In the rows, zero is written as 128.
runs of hidden systems
Q, run 1 (11 x 22)
[[118 164 127 129 158 101  94  84 194  95 110 122 126  92 159  85 160 155
  141 101 109 130]
 [ 94 103  73 104 129 164 154 137 149 164  50 122 121 180 109 139 130 138
  113 144 147 114]
 [133 169 182 147 126  46 145  96  86 144 147 102 109 161 108 151  97 113
  137 125 145  92]
 [156 176 140  98 185 158 115 137 160  94 139 164 127 121 111 122 152 156
  119  81 176 158]
 [ 53  94  70 144 155 132 176 123 131 161 152 114 134 126 121 115  92 128
  147 153 134 136]
 [111  89 176 135 111  97  84  95  90 126 157 141  84 159  86 170 147 152
  111 101 115 116]
 [194 121 133  85 139 178 107 126 111 127 149 154 144 125  98 107  92  77
  126 126 182 151]
 [111 100  82 189 122  92 149 168 133  99 188 123 152 111 135 116 104 163
  117 147 121 149]
 [101 118 152 118 104 200  83 138 101 153 145 143 104 120 127 188 163 130
  140 134  66 141]
 [161  83 151 113  78 118 136  99 123 127 122 146 135  85 142  69 123  46
  119 134 139 116]
 [187 120  77 152 122 116  87 161 111  88 106  94 167 146 146 122 154 184
  122 149 109 129]]
Z, run 2 (11 x 22)
[[132  42 155 110 102 114 114 139 158 148  87 145 136 106 146  99 145 121
   89 124  78 101]
 [165 148  95 135  95 146 136 137  75  91 127 123 166 145 168 102 138  80
  152 159 157  97]
 [157 175 139 159  77 104 124 149 183 101  93 127  93 105 119 172 160 144
  119 103  98 137]
 [116 155 133 104 149 170 176 138 100 175 100 137 158 129 174 123 173 153
  129 179  77 140]
 [112 139 120 118 127 108 103  86 175 134 106 126 118 123 147 126 126  61
  183 114 110  60]
 [154 166 137  95 125 158 140 122 112 109  51 121 113 172 101 132 160 141
   95 108 194 136]
 [119 202 137 151 155 114 139 143 151 159 153 101 125 143 132 157  58 138
  146 149 115 141]
 [ 51 103 152 108 182 146 113 128 149 121 133 159 111 139 130 135 162 160
  122  79 136  98]
 [128 130  89 108 143 156 137  80  88 145 157 107 112 122  79 117  99  79
  165 143 176 148]
 [142 104 170 140 131  61 104 114 151 124 121 116 108 156  91 117  89 170
   66 104 148 133]
 [130  98 110 131 160 185 105 184  87 126 190 139 166 150 140 136  91 151
  126 145 131 138]]
Q, run 3 (11 x 22)
[[ 95 128 137 147 125 109  83  91 179 127 151 153  98 155 119 156 120 178
  109 127  75 156]
 [136  87 144  73 125 171 158 153 100 162 120 171 139 147 104 138 133  76
  123 119 166  93]
 [144 137 123 173 134  66 110 110  92  87 176  76 130  97 125 100 106 130
  152 126 145 133]
 [126 130 115 118 117 199  98 145 172 123 121 168 116 142 116 163 140 176
   98 128  98 189]
 [107  85 141 119 108 113 182 134  93 178 150 146 147 121 145 117 108  65
  140 163 116  84]
 [165 127 149 146 127  99  52 116 102  70 133  97 121 101 126 126 176 152
  135  86 128 119]
 [142 141  83 109 105 203 136 143 178 143  91 137 135 134 132 123  89 109
  117 163 131 178]
 [105 116 150 166 110  50 186 147 106 145 149 140 142 133 157 141 140 145
  122 150  92  83]
 [149 160 164  91 157 182  53 120 111 117 101 102 117 105 132 140 176 118
  162  86 122 108]
 [122 121  76 140  92 115 177 106 184 116  93 125 129 124 128  76  93 100
  107 149 163 150]
 [135 141 133 141 148  88 138 145  90 154 123 116 136 183 124 183 160 202
  125 150  90 106]]
F, run 4 (11 x 22)
[[158  59 141 121 138 110  49 116 110  83 127 117 134 123 116  95 147 126
  115  83 157  97]
 [180 144 100 147 118 127 112 167 125 123 152 128 150 184  99 159  60 155
  104 155 147 159]
 [ 79 112 164 167 121  85 154 158 135 150 188 135 106  86 126 167 125 135
  133 117  78 119]
 [137 105 142 105 125 190 111 118 100 113 177 183 166 105 171  88 161 114
  125 144 110 148]
 [161  80  87 146  73  93 114 105 142 121  93  93 140 113 135  78 106  97
  123 161 117 128]
 [127 158 155 163  80 113 139 171 100 100  98 112 128 184 151 171 146 167
   89 136 127 109]
 [162 204 147 123 123 142 148 136 163 148 141 155 125  76 145 156 147  98
  177 133  76 136]
 [ 79 120  83 131 127 153 178 102 129 101  99 119 123  82 146  75 187 134
  127 126 151 152]
 [136 134 127  98 110 136 105  74 100 162  55  95 129 188 138 112 115 118
  118 172 110 116]
 [146 165 155 125 118  97 124 151 167 108  83 126  96 138 102 166 143 105
  128  68 171  73]
 [137 195  97 120 202 149 162 143 108 139 153 116 140 128 113 142 137 166
  165 131 147 147]]
D, run 5 (11 x 22)
[[ 96  27 102 132 118 135  92 154 146 109 120 129 131 137 131 113 117  96
  123 105 150  76]
 [183 152  91 158 101  85 125 104  73 108 130  84 131 164  94 142 117 155
  126 161 149 152]
 [153 161 202 126  97 157 128 171 142 151 131 144 112  95 142 166 121 126
  101 124  80 155]
 [ 90  99  96 139 139 136 147 136 136 112 129 127 166  78 196  70 153 109
  155 140 106 101]
 [150 105  99 117  97 107  92  67 113 124  78 103  94 151  78 148 170 117
  150 125 122 108]
 [155 169 166 123  93 159 143 154 125 109  96 134 125 168 134 127  88 115
   65 128 186 154]
 [130 180 140 150 176  72 139 148 166 131 144 120 155 106 179 117 123 150
  159 132  86  93]
 [ 77 111  95 115 136 177 117 112 128 113 100 119  88  97 102 144 209 156
  146  94 119 140]
 [149 136 123  96 109 137 174  66 132 153 113 145 126 147  99  86  89  70
  110 151 185 149]
 [128 130 179 127 167  74 113 152 121 136 140 148 145 193 144 158 112 160
  110 115 129  67]
 [118 151  80 148 166 173  86 155 152  94 165 101 126 102 119 138 120 167
  150 107 134 171]]
V, run 6 (11 x 22)
[[120 106 186 126 102  93 102 100 102 112 106 139  97 183 106 150 156 152
   79 101 142 102]
 [163 159 154 124 169 153 117 170 111 126 199 150 174 117 159 116  80 109
  145 137 128 126]
 [ 77  81  99 170 117 105 145 144 145 107 139 101  89  78  89 137 149 156
  122  93 138 148]
 [177 101 120  93 106 169 101 114  74 154 121 157 159 172 128 142 153 141
  115 187  85 147]
 [117 114 203 147 110  82 128 133 158 132 135 128 119  81 164 103  94  74
  114 105 114  90]
 [158 133  63 141 135 153 111 150 113  60 124 112 154 122 135  99 163 159
  130 121 166 140]
 [124 145 120 145  87 135 130 125 144 176 110 101 100 107 118 173 119 123
  147 162  47 159]
 [108 131 168 108 119 125 163 104 113 111  84 155 142 146 177  83 183 127
   88 125 146  98]
 [167 138  85 118 172 127  93 130 160 137 136  98 151  98 128 108  90  93
  193 133 122 107]
 [ 97 148 110 151  71 132 135 107 149  97  80 112  70 163  92 158 141 146
   93 108 163 153]
 [163 191 146 105 162 120 171 124  90 173 143 150 166 164 157 144 135 140
  148 177 100 111]]
F, run 7 (11 x 22)
[[122 130  66 129 118 112 169  89 101 109 152 153 111 128  82 147 193 116
  175 117 163 116]
 [158 116 175  98 148 139 134 120  85 177  75  80 120 117 109 101 126 157
   83 135 126 163]
 [ 92 135 138 128 157 112  88 126 220 114 121 155 125 165 148 129  85 128
  121  93 140  86]
 [121 122  78 129 137 151 141 146  61 130 174 124 132 135  92 176 147 105
  189 136 152 105]
 [151 124 191 125 130 107 115  85 102 135 144 111  93  86  92 105 130 154
   89 112 124 190]
 [118  87 115 112 149 131 128 161 199 140 127 185 166 172 153 114  93 139
   93 139 124 105]
 [111 121 119 160 118 129  93 147  69 119 170  80 132 115 139 152 111  84
  183 131 122  83]
 [175 144 147 131  95 113 121  92 111  94 157 162 105 124  93 139 177 166
   94 123 125 189]
 [136  96 123 118 128 128 183 180 176 181  99 142 161 110 155 104  87 127
  100 162  98 129]
 [ 66 138 141 162 120 134  81 114 100  85 143  96 129 128 190 119 142 109
  159 119 117  79]
 [206 150  93 108  73 147 128  97 112 113 124 166 117 138  86 161 176 111
  139 149 127 166]]
Z, run 8 (11 x 22)
[[110 127 164 124  64 171 116 131 129  77 113 165 107 141 145 130 157  89
   92  95 157 114]
 [194 205  99 129 137 101 196 134 115 141 142 127 134 105 102 156 149 130
  167 151 127 145]
 [ 86 102 152 128 148 130  84 122 165 152  66  86 117 112 162 108 139 170
  107 123  63 118]
 [112 139  96  99 119 176 147  99 114 126 140 182 151 185 143 125 125  75
  144 151 162 101]
 [165 171 158 138 132  70 138 142 139 125 106  88  89 103  81 161 128 111
  138  75 168 106]
 [115 159 135 119 172 172 107 120 113 133 122 109 144 156 154 107 125 204
   94 155 107 182]
 [ 72  91  99 132 132 118 140 130 181 154 170 168 121 140 117 149  84  81
  162 129 124  90]
 [137 120 165 120 143 121 128 104  50 106 116  99 105 122  95 115 178 127
  119  83 191 112]
 [177 155 114 137 128 133  90 111 162 129 160 124 139 129 113 117  62 142
  122 166 109 195]
 [ 70  63 126 148 137 110 165 188 150 132 133 151 137 139 138 132 130 158
   94 115 130  94]
 [128 130 121 136 112 155 100  99  36 112 185 110 124 102 120 139 161  87
  185 133 129 122]]
J, run 9 (11 x 22)
[[ 81 107 100 133 106 145  85  96 149 143 101  83  79 137  87 152  92  87
  162 114 133 115]
 [170 160 182 121 118  94 165 104  85 110 135 155 129 169 115 116 126 130
   76 123 196 137]
 [160 133 119 114 194 127 106 177 171 160 125 111 161  90 151 121 109 148
  163 126  87 111]
 [ 40  92 107 160 107 152 124 108 139  97 149 132  89 134 111 135 144 169
   98 111 130 167]
 [170 134 122 104 121 113 157  97  70 174 158 140 132 151  82 151 107  71
  170 158 142 110]
 [170  95 189 128 121 116  90 150 149 110 102 115 142  82 157  71 117 128
   74 102 123 129]
 [111 163  65 154 145 167 114 155 139  99 180 149 148 161 139 167 122 172
  151 152 114 145]
 [114 104 143 139  78  92 164 120 122 159 113 104  71  93  71 175 146 101
  138 115 115 118]
 [165 131 161 102 130 150 139  93  71 124 143 155 172 124 176  64 159 117
  110 163 128 136]
 [133 108  73 134 122 145  79 170 207 111  96 115 142 127 143 130  95 107
  150 120 117  96]
 [101 164 144 160  94 125 148 134  80  99 123 113  96 172 103 179 160 176
  100 115 156 142]]
J, run 10 (11 x 22)
[[140 157 113 126 185 134 121 147 123 154  74  38 131 106 122 112 110 164
  136 126 133 143]
 [ 71 133 136 135 135  97 133  70 173 128 154 179 104 168 120 129 124 170
   98 131 111 152]
 [123  92 137  89 168 153 154 156  88 176 149 143 131 132  90 148 109  82
  152 111 167  89]
 [142 120 145 153 138  96  86  94 117  92 142  72 120  90 125  63 100 149
  106 113 153 167]
 [165 132 103 114 131 149 112 147 169 146 168 198 136 182  93 179  96 155
  116 147 108 162]
 [ 79  87 168 163 112 111 167 181  87 158 158  92 111  78 119 149 108 110
  121 120 120 113]
 [172 124 120 121 122 135  84  75  94  87 186 161 142  97 132 100 174 116
  160 135 109 153]
 [167  97  94 126  69 174 123 179 170 146  81 125 133 129 120 140  90  97
  106 157 111 147]
 [106 152 159 183  99  74 131 143  74  95 156 107 141 151 170 151 144 155
  120 138 113  93]
 [163 174 132  97 123 170 115 121 153 131 121 162 117  72 127 151 189  84
  181 104  96 123]
 [114 109  76 142  87 135 190 129 125 120  61  97 139 123 152  81 147 133
   95 164 143 144]]
D, run 11 (11 x 22)
[[211 179 115  87 145 149 149 117 149 137 122 177 166 149 133 111 141 147
  122 167 123 164]
 [ 38 112 163 140 151 118 122 148 164 163 108  94  99 126 144 145  99 127
  128 105 107  83]
 [132 150  77 130 138 138 136  86  94  66 171 161 138 141 111 116 178 140
  153 125 173 146]
 [171 106 162  93 137 118 132 142 150 196  95 117 103 117  69 152  90 105
  120 111 132 128]
 [ 68 125 146 153 149 136 135 130  93 101 170 140 154 162 179  93 116 176
   86 150 133 141]
 [156 132  81 122 136 126  93 120 159 147 168 146 117 108  89 181 125  97
  206 125  93 109]
 [109  76 159 138 100 141 162 146  68 121 119 105 109 102 105 106 138 136
   66 110 178 149]
 [187 147 124 107 140 119  95  94 129 154 149 147 173 156 156 109 102 124
  147 190  73 134]
 [ 68  83 138 167  93 136 104 184 146 106 119 115  94 118 129 177 131 126
  118  84 117  91]
 [193 163  84 131 118 132 162 106  79  97 140 112 152  98 130  86 155 115
  152 162 151 163]
 [136 101 197 108 108 112 109 126 153 178  76 130 104 125 128 144 132 125
   98 119  69 109]]
V, run 12 (11 x 22)
[[118 186 133 117 165 157 115 144 117  89 111 136 160 184 182 114 144 152
  122 119 168  93]
 [ 90 153  82 144 143 127 158 117 150 157 165 111 105  87 103 155 104  91
  200 130 122 133]
 [128 120 133  94 126 136 138  83 111 131  78 155  97 172  80 137 185 165
   89 110 159 142]
 [143 138 168 111 171 112 104 133 131 176 164 137 156 161 140 131  47 104
  135 147 117  99]
 [ 78 113 115 162 124 114 134 150 128  70 161 131 100 123 105 140 140 126
  122  68 196 110]
 [177 134 107 112 137 164 135 128  69 163 167 138 138 130  84 161 134 153
  141 170 104 186]
 [ 79  73 210 130 118  94 122 128 153 151 127 149 106 117 136 121 122 136
   75 103  94 113]
 [166  84  92 123 136 157 103 162  91  93 164 138 183 135 149  89 122 109
  140 141 158 106]
 [141 123 128 167  72 102 108 131 139 123 139  87  81  74  89 164 119 112
  140 117  96 160]
 [150 144 154 123 111 151 150 132 102 114  97 156 157 150 175 103 179 181
   71 155 113 154]
 [112 106 120 134 147 114 115 146 154 160 132 103 158  73 175 105 103  90
  178 142  74  81]]

runs to name
run 13 (2 x 22)
[[112  85 141  96 104 161  91 101 159 127 135 176  88 103  91 153 157  72
  147  84 121 110]
 [162 136 109 131 112 141 169 137  62 108 111  86 155 140 132  85 109 118
   98 158 193 153]]

J
run 14 (2 x 22)
[[145  87 172 132 104  60 114  96 120 155 135 122 145 140 149  99  86  93
  111 159  96  90]
 [139 137 150 121 140 189  72 175 133  76 155 165 147 130 159 137 139 126
  122  82 147 112]]

J
run 15 (2 x 22)
[[174 203 135 123 139 123 131  99 134  88 164 151 124  75 125 119 181 121
  161 107 135 155]
 [118  69 137  84 141 145 151 141 165 181  55 134 119 107 120 110 143 130
   99 118 115 121]]

D
run 16 (2 x 22)
[[161 195 149  91 149  95 175 101 118 151  98 160 133 175 121 148 156 123
  137 130 148  89]
 [131 139 109 107 185 147 109 154 159 139  82  78 113  78 106 131 150 138
  160  76 141 113]]

F
run 17 (2 x 22)
[[161 102 101 130 133  91 120 161 129 144 154 157 149 213  95 173  79 147
  113 146 137 107]
 [116 121 181 158 138 122 116 185 102 136 192 111 115  69 122 162 113 125
  141  94 108 126]]

F
run 18 (2 x 22)
[[131 163 199 138 109  75 163 105 150 111 131 158 124  77 164  99 162 118
  105 107 110 120]
 [139 123  67  88 177 169 104 123 126 130  68 108 158 135 143 104 179 148
  161 133 121 102]]

Q
run 19 (2 x 22)
[[ 60 153 133 149  99 147  95  73 123 121 161 128 118 152 166 126  96  96
  148 157  97 130]
 [176 121 133 108 104 109 156 148 143 108 109 169 122 132  93 148 158  81
  125  90 187  81]]

J
run 20 (2 x 22)
[[ 94  86 149 119 128 149  95  70  81 100 180 154 101 102 107 115 174 109
  136  91 148 130]
 [206  96 100 117 111 103 144 107 132 144 133 127 135 108  74 100  96 119
  110 153 145 176]]

Z
run 21 (2 x 22)
[[ 96 142 151 171  76 119 135 154 117 139 120 106  91 119 125 190 145 154
  121 135  68 137]
 [151 153 124 115 102 190 149 127 106 101 145 147 152  76 173  91 162  64
  157 139 132 129]]

D
run 22 (2 x 22)
[[161 211 102 152 117  89 144  92 159  93 135 136 126 121 132 133 161 165
  139 145 106 169]
 [113  87 126  94 115 148 169 155 149 195  74 157 128 135 130 152 158 125
  119 150  79 102]]

J
run 23 (2 x 22)
[[161 176  94 133 136  59 142  74 108 124 128 119 125 186  93 147 128 141
  154 153 152 107]
 [130 117 163 109 149 153 138 182 130 163  92 117  95 102  88 176 157 158
  109  84 123 133]]

F
run 24 (2 x 22)
[[ 92 182 142 174 137  80 174 132 129 143 150  94 117  73 154 138 135 143
  154 139  78 133]
 [113  84 115  80 147 161  85  78 133 146  99 164 129 144 136 116 187 139
  136 131  83 114]]

Z
run 25 (2 x 22)
[[ 97 175 139 176 127  62 156 109  88 113 140  72  89 131 101 155 148 171
  137 116 138 138]
 [126 142 141  79 168 195 116 127 138 151 150 197 144 141 143 141 170 151
  131 133  95 143]]

V
run 26 (2 x 22)
[[174 135 165 142  98  86 101  76 121 103 174 129 103 102  86 112 102  97
  115 111 153 165]
 [171  83 102 129 150 118 137 180 137 132 128 137 169 139 124 112 121 195
   80 149 120 154]]

Z
run 27 (2 x 22)
[[171 116 108 115 141 175  69 149  99  89 111  84 139 121 120 104 124 107
  136 100 186 126]
 [108 165 112 185  81 100 162 125 161 103 148 128 107 142 118 143  89 160
   88 143 134 186]]

Z
run 28 (2 x 22)
[[132 140 105 121  99 130 125 106 150 162 107 149 101 196  93 198 131 145
  127 156  88 132]
 [118 149 193 116 136 131 184 159 117 146 130 132 115  71 128 122 136  78
  129  85 169  99]]

F
run 29 (2 x 22)
[[113  74 128 126 117 108  99  97 152 171 125 131 112 169  96 135  80 163
   89 158  83 160]
 [118 105 179 131 115 128 134 183 119 124 165 170 135 136 140 152 107  78
  115  97 158  71]]

F
run 30 (2 x 22)
[[ 98 145 122 137 158 102 159 118 181  94  99 114 117  83 134  78 148 154
  106  86 174 142]
 [117 118  76 104 176 144 122 101 112 171 126 132 136 197  88 153 132 177
  141 163 118 135]]

J
run 31 (2 x 22)
[[133 136 180 132 131 114  29 106 111  81 122 104 116 151 143 129 136 128
  124  79 135  85]
 [174 143  67 140 108 136 151 170 196 102  95 141 135 118 112 129 125 154
  103 131 144 169]]

D
